Each path below is one point turned by a fixed rotation once a step. After each direction that follows a path, write how fast that rotation turns it, in deg/step (0 if it stays still).
Each turn is a multiple of 5 degrees from 10 to 175, or 0.
Each row of a path follows its step; steps can be skipped.
Path 1:
step 0: [ 10  -5  38  24 -12  -4  -9  30 -21  16  35 -26   5   8 -32   3  14   8
  65  24  15 -15   2  39 -20 -17   8   5  10   1  42 -27 -25 -18 -16  10
  40  -8 -15  20  -3  36  -4  29  -5  18]
step 1: [-20 -36  21   7  41  14  20  -7 -16 -25 -55  23 -27 -22   2 -13 -10 -12
  -5 -13  14   4 -13   6 -19 -36  21 -22 -27 -10  42  42  18  19 -15  -7
  17   8  -1   0  28  10  -6 -46  23 -27]
step 2: [-17 -28 -38  16   2   9 -32  30  62 -10  33  -5 -18  17 -21   7  -4 -12
  33  -2 -21  -6  26  16  -4 -13 -20   5 -13  48  -8  17 -23 -40  11  18
  37  26   0   6  37  -8  -5  17   4  16]
step 3: [ 16  10   0  18  13  16 -10  -7 -37  14 -36 -21  -3 -35  15 -12   5 -20
 -19  -3  16   9 -16  16  -8  23  20   6  21  27  31 -14 -10 -12  15 -40
   2  35 -40  30  48   4  30 -10 -30 -49]
step 4: [ 25 -48 -30  -8  27   7  15   3  29  26  -1  19  27  15   2  27   3 -31
 -43  26  -7  20  -4  36  19  -6 -25  14 -16  20 -18  27   8  20  22   4
  24   3  21   4   1  17  -7  39  57  -5]
step 5: [ -5  19  -1  11 -10  24  -3 -29  -1 -64   5 -38  25  47  13  20  18  -8
  14 -12  12   5 -15  17  -9  25  21  25  29  59  -3 -46 -17  25   1  12
  -7   3  -9 -15  17  21  11 -19 -12 -20]
step 6: [ 29 -29   9 -46  -8  27 -20 -18  20  15   7  14   7 -32  -4  11  15  26
 -15  29  37  51   3   9   1   2  29   3  -1 -41  -6  10 -14  -7   3   4
  50 -32 -17   5 -21  20  -7   0  20 -48]
step 7: [-10  -4  -9   6  38 -12   5 -24   2 -35  -2   1  49  20 -48   8  38 -19
   8   1 -19   3   8  12 -39 -11 -22 -23  15  26  27 -34  22  -4 -37  21
  22 -18  47   5  -4 -37 -18 -15 -12 -13]
step 8: [ 30 -23 -15  22   8   9 -22  19   5 -35  -1 -16 -26  -2   3  -2 -43  -6
  38  34  13   5 -12 -11 -26   3   5  18  19 -16  21  32  13 -20  -1  24
  18 -28 -63   9 -47  12  34 -14 -10 -24]
Speeds:
[  1   3 -11 -15   2  -3 -11 -15  -3   4  -4   0   3  11  -8  -4   1   6
  -1  12   4   3   0  -3   2   5  -7   3  13  -1  -2  -1   0   2   0  12
  -2   4   9  -2 -12   4   9  -8   0  -8]
35
[  8  -4  -5   9  -9  -2  -3  -6  -1   5  -3   0  -5   1  -1   2  -1 -16
  -7  -3  -8  -3   2   1  10  13  -6  11  11   6   6   3   8  -2   2 -10
 -10   4  -8  10 -10  -2  -1   2   9   5]
65
[ -6   8   2   2  -1  -3  -5  -2  -2   2  -4   6   1  -7   4  -3 -20  -2
  -9   4  -1   0   0   8   1  10  14   0 -14  -3  10  -2 -12   6   1   6
   2   2  -1  10 -12   3  -5  -1  -3  -8]
140
[ -5  -3  -5  -4   4   3  -1  -5   8  -1  -2 -19  16  -9   5  -5   5  -9
  -9   3   9  10   3   3  10  -5   1  -1  -4   5  -8   3  -4   7   8   0
  -9  10  -5   2   3   3  -1   4  -7   7]
40
[ -5  -3   1   1  -2   1  -2  11   2   6   3   4   6   2  -6  -6   2  -5
   6  -6   8   2   5   8   1  13   7   3  -2  -8 -13  12   4  -8   5   9
  12  -3  -3  -1  -8   2  16  10   6   8]
175
[ -9  -2 -13   8  10  -4   5  -2   4 -12   5   4  -6  12   9  -2  -8  -3
   2  -4   4   2   4   1  -6  -6   0   0  -6   5  -4   5  11   9  -4   9
 -15  -9  -1   6  -1   5   5  -1  10  -1]
115
Path 2:
step 0: [ 43 -27 -15 -27  19   3   3   1   0 -16   9 -12  -3 -38   3  13 -35  30
  43 -14  18 -43 -11  -6  -9  32  -8  25   4  18  25 -23 -17 -11   3  -9
 -18  63 -30   8  -5  14  47 -10  -5   5]
step 1: [ 17  -5  23  29 -40  24  40 -41  -9  38  33  -1  16 -10  15  -3  -7  27
  -4   5  15  -1 -12  20  16 -54  16  -9  10 -41  13   9  36   7 -22  -2
 -44  27  15  -6  16   0  28 -27   2  23]
step 2: [ 28  -1 -25 -26 -11   4 -15 -38  17  12  -5   9   0  -6  19   9 -23 -18
 -31  33 -28  -4  43   0 -14 -14 -45   3 -10  45  -6  26   6 -33  45 -34
 -13  -2   3 -12  45  11  40  -1   3  22]
step 3: [ 24  20  16  -9  45  24  -6  16 -28  18  53   3 -27 -14  23  -7  36 -23
  -4  30 -17  -7 -21  38 -21 -33  10  18 -27  14   7  -5  36 -31   2  -5
  10  31   9   2 -54  11  -3   9  19  15]
step 4: [ -5  12 -14  39 -43  -1 -28  17   9   5   8 -34  42 -19  28  14  -1  21
  -7  17 -21   9  -1  18 -32   9   6  51 -33  12 -21  -1  11  35  -4 -34
  -2  16 -30  25   4  12  10  28 -50  12]
step 5: [ 52 -29  29   7  -6  -2  21  -4   5  -3  37  -4   6 -41 -41 -19 -21  11
  11  23 -19 -12  -9 -26  -7  32  -7 -13  -4 -12  -9   6  13 -35  12 -17
 -34  11 -49   3 -16 -36 -24  42  22  17]
step 6: [  8  33   4 -12 -40  27  56 -13 -28  11   4   3 -14   8  -3  14  -3 -34
  35  23 -12  24  -4 -29  -5 -10 -10  46 -11  -5   2  36  15  16 -41 -36
 -36   3  17 -10  27  33 -30  -9   2  -2]
step 7: [-16 -13  -1 -17   9 -53   1  -7  19 -12  14  36   6   5  10  13 -28 -32
   0  44 -20  21 -14 -10  13  22 -11  -1   6  31  22 -13  16 -11  29 -33
   6  46 -28  53  -3  31   9 -35  14  29]
step 8: [ 28   0 -23   8  23 -26  37  19 -49  12  27   7 -10  -6   2  46  21  27
  29   9  22  -3  10  15 -14 -34  22  -2  12  23  13  -1  12   5   0  21
 -33  69 -23 -21  -5   4  -8   6 -42  -2]
Speeds:
[ 11  -5  -7  -4  -1   2  -4  12 -14  -6  10 -12 -13  -4   3  -5   8   3
   5  -2   6   6   2  -1   0  -6   2   3   3 -11  -2   7  -4  -9 -12   4
   2   2   1  -6  -1   6  -7 -11   4   6]
140
[  9   9   0   5   3  -8   2  -6   6   6   2   2  -4  14  -2  -1  -4  -2
  -1   6   8  -6  12  -3   8  -8   6  -2   5   2   0  -5  -9  -1   9   6
 -12   9   7   1   0   9   7 -18  -5   4]
55
[-14  -6  -4  10 -12  -4 -11  -8   2  -1  -2   0   1   3   1  -6  14   4
   1   6 -11   6  -6  -1   6   5   3   0   1  -9  -8   7  -5   7   6  -5
   3   4   4   1  11   9   7  -3   0  12]
140
[  2  18   3  10   0   3 -11   6   2  10   2 -11  -3   2  -6 -12  -1  -1
  -2   9 -12  -1   7  -6   5   0   0  10  -3  -4  -6  -6  -1 -10  -1  -3
   4  -9  -4   2  -8  -3  -4  11  -6   1]
45
